Rotation paths and how fast each direction turns (degrees a step):
Each turn is a multiple of 5 degrees from 10 to 175, or 0.
Each row of a path follows its step; steps can be skipped.
Path 1:
step 0: |  -5 |   1 |  22 |   4 |  15 |   3 |  34 | -16 |   2 |  11 | -17 | -35 |  16 |  18 |  17 |  19 |  28 |  12 | -32 |  27 |  -9 | -28 |  -3 |  17 |  21 |  14 |  12 |  23 |   4 |   3 |   0 |  -2 |  12 |  24 | -30 |  19 |
step 1: | -15 | -17 |  22 | -29 | -31 |  -3 | -14 |   4 |  48 | -12 |  18 |  10 |  10 |  18 |  -6 | -13 |  22 | -14 |   5 |  -5 |   6 |  10 |  23 |  -9 |  -5 |  -1 |  21 |  -9 | -20 |  21 | -13 |  -1 | -38 |   5 | -32 |  10 |
step 2: |  14 |  22 |   3 |  -5 |  21 |  17 |  18 | -11 |  15 | -12 |   2 | -12 |  38 | -19 |  -7 | -13 |  -4 | -36 |  29 |   6 |  19 |  13 |  27 | -11 |  14 |  -4 |  -6 |   6 |  33 | -30 |  -8 |  35 |  -1 | -18 |  12 |  -6 |
step 4: | -15 |  -8 |  24 |  -3 |   3 |  -3 | -22 |  22 | -16 |   9 |   5 | -41 | -23 |  -6 |  -3 |  12 | -12 |  23 |  26 | -21 |  -4 |  20 |  -1 | -21 |   9 |   6 | -44 |  10 |  -2 |  32 | -16 |  -7 |  12 | -34 |   2 |  -8 |
step 5: |  21 |   0 | -19 |  26 | -13 | -16 | -11 |   6 | -28 |   4 | -22 | -13 | -21 |  26 | -31 | -10 | -21 |  -9 | -25 |  22 |  32 |  21 |  -4 | -12 | -19 |  14 | -20 | -12 |  16 | -11 |  21 |   6 |  -3 |  20 | -18 |  23 |
step 6: |  -4 | -28 |   1 | -10 | -15 |  -7 |   9 | -31 | -19 | -20 | -12 | -10 |  29 |  21 |  35 |   9 |  13 |   7 | -29 |   2 | -16 | -24 | -17 | -15 | -17 |  26 | -16 |  -3 |  -2 | -13 | -29 | -19 | -13 |  12 |  31 |   3 |
step 7: | -24 |  14 |  -4 | -32 | -27 |  -7 |   4 |  30 |  36 |  -6 | -20 |  33 | -12 | -22 |  10 | -12 | -24 | -23 | -26 |  10 |   3 |   8 | -26 | -11 |  -6 |  -5 |  13 |  12 |   1 |  10 | -38 |   6 |   1 | -10 |  -7 |  -1 |
step 8: |  12 | -27 | -11 |  -3 |  41 | -18 |  21 | -15 |  32 |  10 |   8 |   0 |  13 | -13 |   9 |  -2 |  -8 | -15 |  21 |  28 |   2 |  11 |   0 |  37 |   1 |   8 |  -7 |   3 | -14 | -27 |  -4 |  14 |  50 |   4 |  -7 |   8 |
step 9: |  -7 | -26 |   7 |  16 | -16 |  -9 |  15 |  21 | -14 | -19 |  37 |  27 |  -4 |  -1 | -19 |   3 |  19 |  -2 |  29 |   0 | -12 | -21 | -19 |   4 |  13 | -37 |  10 | -27 | -27 | -13 |  10 | -14 | -13 | -27 |  -1 |  22 |
step 11: |  -1 |  22 |  -5 |   2 |  26 |  -2 | -14 |   3 | -34 |  -5 | -14 |  12 |  -8 |  11 |  10 |  23 |  -4 |  26 |  -4 |  29 |  19 |   1 |  -5 | -23 |  -8 |  20 |  39 |  -6 |   0 | -13 |  46 | -27 |  12 |  15 | -20 | -12 |
step 12: | -16 |  13 |   1 | -14 |   9 |  10 | -29 | -18 |   7 | -12 |   4 | -27 | -16 |  -6 |  52 |  -4 |  -1 |  27 | -18 |  -8 |  -1 | -22 |  12 |   6 |   3 |   1 | -24 |  -7 | -41 |   8 |  -6 |  -5 | -38 |  -1 |  -1 |  24 |
Speeds:
|  -3 |  -2 |  13 |   9 |  -7 |   5 |   5 |  11 |  -1 |  -3 |  -1 |  12 |   7 |  -5 |  -6 |  -1 |  -9 |  -2 | -11 |   1 |   9 |   6 |  -2 |  -8 |   5 |  -1 |   8 |  -5 |  -7 |   5 |  12 |  -4 |   3 |   5 |   2 |   4 |	175
|  11 |  -8 |   0 |  -2 |   8 |  -7 |  11 |  -7 |  -5 | -10 |  -4 |  -6 |   4 |  -4 |   8 |  -6 |   2 |   5 | -10 |  -2 |   1 |  -3 |   0 |   2 |  -3 | -18 |   0 |  -4 |   6 |  -2 |  10 | -11 |   1 |  -2 |  -7 |   0 |	125
| -1 |  3 | 17 |  1 |  9 | -8 | -5 | 10 |  4 | -9 |  0 | 13 |  0 |  6 |  4 | -5 |  1 |  2 |  2 | -1 | -1 | -1 |  7 | 14 | -4 | -1 | -1 | -2 | 15 | -2 | -5 |  4 |  3 | -1 |  7 |  8 |	60
|  -8 |  -2 |  -5 |  -2 |  -2 |   1 |  14 |   5 |  -5 |  10 | -15 |   4 |   1 |   8 |  -2 |  -3 |   6 |  -7 |  -2 |  -8 |   3 |   4 |   0 |  10 | -12 |  -4 |   0 |   5 | -12 |  -3 |  -6 |  -6 |   8 |  -4 |   6 |   5 |	40
|   3 |  10 |   7 | -16 |  -5 |   3 |  -8 |   6 |  -8 |   0 |   5 |   5 |   6 |  -8 |   1 |   0 |   1 |   0 |   0 |  -8 |  -1 |   9 |  -7 |   1 |   4 |  -9 | -14 |   2 |  -6 |  -4 |  -6 |  -6 | -11 |  -7 |  -6 |   4 |	135
